In the rows, zero is written as 128.
The rows of T fall into 4 groups, and each row is roughly a mix of its group's hidden directions.
T, 124 rows:
[[137 155 138 136  88 171 161 111 114 130]
 [139 103 133  96 174  96 116 131 153 143]
 [104 151 121 126 114 111  75 115 163 117]
 [112  94 120  94 156 130 101  94 103 137]
 [116 124 136  73 134 105 148 120 109  91]
 [137  95 133 102 163 131  91 158 108 115]
 [108 141 162 124 143 126 157 113 169 163]
 [ 96 128 123 140 125 151 126  99 107  73]
 [ 73 125 142 112 138 115  98 151 155 118]
 [121 127 113 137 132 125 185 163 155 150]
 [135 151 112  82 143 101 157 103 105 139]
 [ 99 140 136 147 142 135 112  92  76 114]
 [ 85 144 156 129 106 142 131 147 143  85]
 [140 101 112 149 117 148 130  74 158 127]
 [174 147 147 165 115 130  95 112 139 139]
 [122 152 117 164  87 157 132 121 103 100]
 [ 83 112 146 125 166 128 109  91 121 117]
 [144 114 151 141 114 120 194 121 114 129]
 [158 138 148 126  93 152 116 124  96  88]
 [149 138 111 109  97  77 112 107 130 151]
 [150 129 108 193 136 133 130 137 104 141]
 [149 104 105 124 104 103 117  86 111  94]
 [136 123 146 109 178 144 118 142 142 172]
 [109  84 133 152 133  83 117 105 135 110]
 [147 130 104 132 109 146 119 176  94 158]
 [144 138 119  98 162  96 128 163 163 131]
 [101 129 149 170 110 154 128 161 137  99]
 [164 116 112 172  82 129 118 131 143 132]
 [103 102 110 152 149 109  75 133 118 135]
 [123  77 118 101 151 127 115 138 126  87]
 [150 120 111 174  92 134 149 120 112  96]
 [112  89 138 132 169 147 152  93 142 136]
 [140 163  95 137 118 140 164 155 155 150]
 [162  89 157 120  87 134 130 114 141 109]
 [146 157 115 154 139 131 145  69 119 131]
 [155  99  94 109 102 139 111 161 102 134]
 [172 133 129 143 127 112 122 109 183 141]
 [ 84 155 146 116 147 131 118 105  84 124]
 [132 163 111  97 129 135 170 117  92 143]
 [147 113  90 115 168 144 101 161 125 144]
 [ 97 153 141 127 107  99  99 139 140  85]
 [134 134 133 147 124 113  93 125  65 115]
 [139 131 161 114 115  84  95 107 128  98]
 [167 162 113 125  90 128 102 111 153 124]
 [126  98 133 134 108 156 162 122 179 135]
 [114 134 132 117 185 121 129 126  83 146]
 [ 81 151 165 141 134 134 144 129 110  94]
 [136 131 147 106 111 101 158 125 165  85]
 [167 143 123 143 108 116 145 164 164 153]
 [171 132 134 170  95 146 108 142 146 131]
 [163 124 129 161 128 171 161 109 130 148]
 [133 115 112 116 155 136 164 177 144 155]
 [176 139 133 150 145 173 116 145 111 133]
 [125 127 140 154 110 103 130  98 182 107]
 [113 136 170 136 153 103 150 158 153 104]
 [121 179 121 136 126 129 159  87 107 115]
 [107 116 177 125 143 120 129 109 110 173]
 [155 145 156 137  97 107 129 145 164  94]
 [ 89 110 120  90 153 120 100  95 128 137]
 [123 123 118 123  68  95 134 154 128 148]
 [100  75 139 115  96 119 126 154 112 134]
 [ 96 133 129 146 123 166 108  87  95 123]
 [139 101 103 177 157 127 115 125 107 154]
 [166 146 174 146 142 138 107 128 159 140]
 [101 107 123  86 135 137 163 165 111 118]
 [139 161 133 155 120 151 147  74 137 118]
 [128 136  73 109 109 121 168 145 118 116]
 [106 125 108 163 140 120 164  90 127 158]
 [118 160 149 160 109 134 165 148 157 108]
 [ 89 118 128 113 143 160  94 168 128 114]
 [163 104 117 126 122 110  85  98 108 151]
 [118 150 142 144 120 146 183 141  92 117]
 [ 70 150 138 120 149 139 128 143  98 148]
 [136 102 140 139 122  98  87  87 146 146]
 [ 92 120 129 163 159 171 123 123 111 113]
 [154 125 108 136 104 133  97 114  81 159]
 [122  94 111 108 128 140  98 122  74 117]
 [168 145 114 142 147 119 114  80 154 118]
 [ 84 139 130 101 142 154 142  82 122 125]
 [ 95 153 115 137 164 106  96 144 103 110]
 [166 132 173 160 128 140  97 117 143 121]
 [142 102 159 113 142 156 134 111  77 127]
 [179 144 118 134 130  94 166 142 114 135]
 [ 84 153 159 112 153 127 131 103 109 152]
 [126  99 115 150 107 152 126 116 116  72]
 [ 92 104 103 149 151 123  89 139 101 141]
 [120 136 179  91 124 116  93 121 120 108]
 [130  99 132 134 173 120 134 128  73 122]
 [165 154 121 121 111 114 102 138 111 176]
 [ 99  72 108 151 129 138 106 122 147 121]
 [109 122  97 141 159 170 104 128  93 133]
 [ 79 135 129 134 136 147 157 133 114  83]
 [ 86 107 138 123 161 105  94 100 130 138]
 [102 122 121 131 177 119 164 135 111 162]
 [ 75 162 156 138 121 104 115 119 136 144]
 [165 110 136 134 100 137  82 141 159 138]
 [120 158 135 135 115 134  86 117  94  87]
 [182 119 144 108 137  83 116 121 121 123]
 [131 111  95 105 143 154 163 146 103  96]
 [151 107 136 123 166  95 159  94 146 129]
 [ 92 158 119  79 127 135 133  98 109 128]
 [107 144 145 116 106 147 130 136  82 172]
 [147 142 116 106 150 124 162  76 118 146]
 [119  83 154  89 112 101 130 125 126 100]
 [113 136 125 155 132 141 106 145 132 191]
 [150 142 139  94 128 139  71 136 114 108]
 [118 140 108 148 100 155 113 104  81 106]
 [110 118 109  79 124 121  84 142 114 150]
 [147  99 111 120 172  98 135  96 125 153]
 [144 103 114 100 143 111  89 128  87 149]
 [122 176 138 101  98 109 151 154 110 120]
 [119 142  84 136 157  96  94 127 151 145]
 [152 125 150 120 118 173 177 128 145 136]
 [123 164 156 146 155 143 132 142 169 155]
 [118 150 140 128 158 118 143  91 176 149]
 [106 123 117 125 126 144 141 150 135  62]
 [145 165 162 138 134 138 119 156 150 168]
 [172 119 136 127 133 147 184 131 134 147]
 [135 110 132 131 167 107 126  97 176 107]
 [ 88 135 139 143 117 122  80 115 146  96]
 [ 99 126  75 142 148 156 142 128 101 127]
 [157 116 106 105  91 126 152 160 100 112]
 [114 135 135 152 153 118 130 100 151  72]
 [105 169 125  89 165 108 124 150 124 125]]

Here is one row of each group, with its name. Which group are the others in?
[136 142 102 162  91 170 154 131 126 118]	S
[160 100  85  92 139 119 107 143 137 136]	R
[100 101  84 132 133 144 156 122 113  93]	K
[156 143  97 135 150  98 155 117  92 149]	J

[146 107 121 126 144 153 129 109  93  76]	K
[105 130  89 110 130 155 114 103 109  86]	R
[111 129 145  93 140  99  85 137 164 130]	S
[128 139 178 117 105 129 133 129  94  88]	S
[139 152 152 162  98 154 127 149 101  98]	K
[138 168 109 145  90 125  89 143 108 126]	J
[130 126 139 149  77 118 167 114 159 119]	S
[142 152 110  93 132 119 123 149 127 184]	R
[152 182 137 158 137 155 119 122 109 112]	K
[172 135 101 164  91 129 126 147 129 112]	R
[154 162 105 123 108 134  75 132 135 110]	S
[121 118 139 110 106 185 142 165 139 127]	S
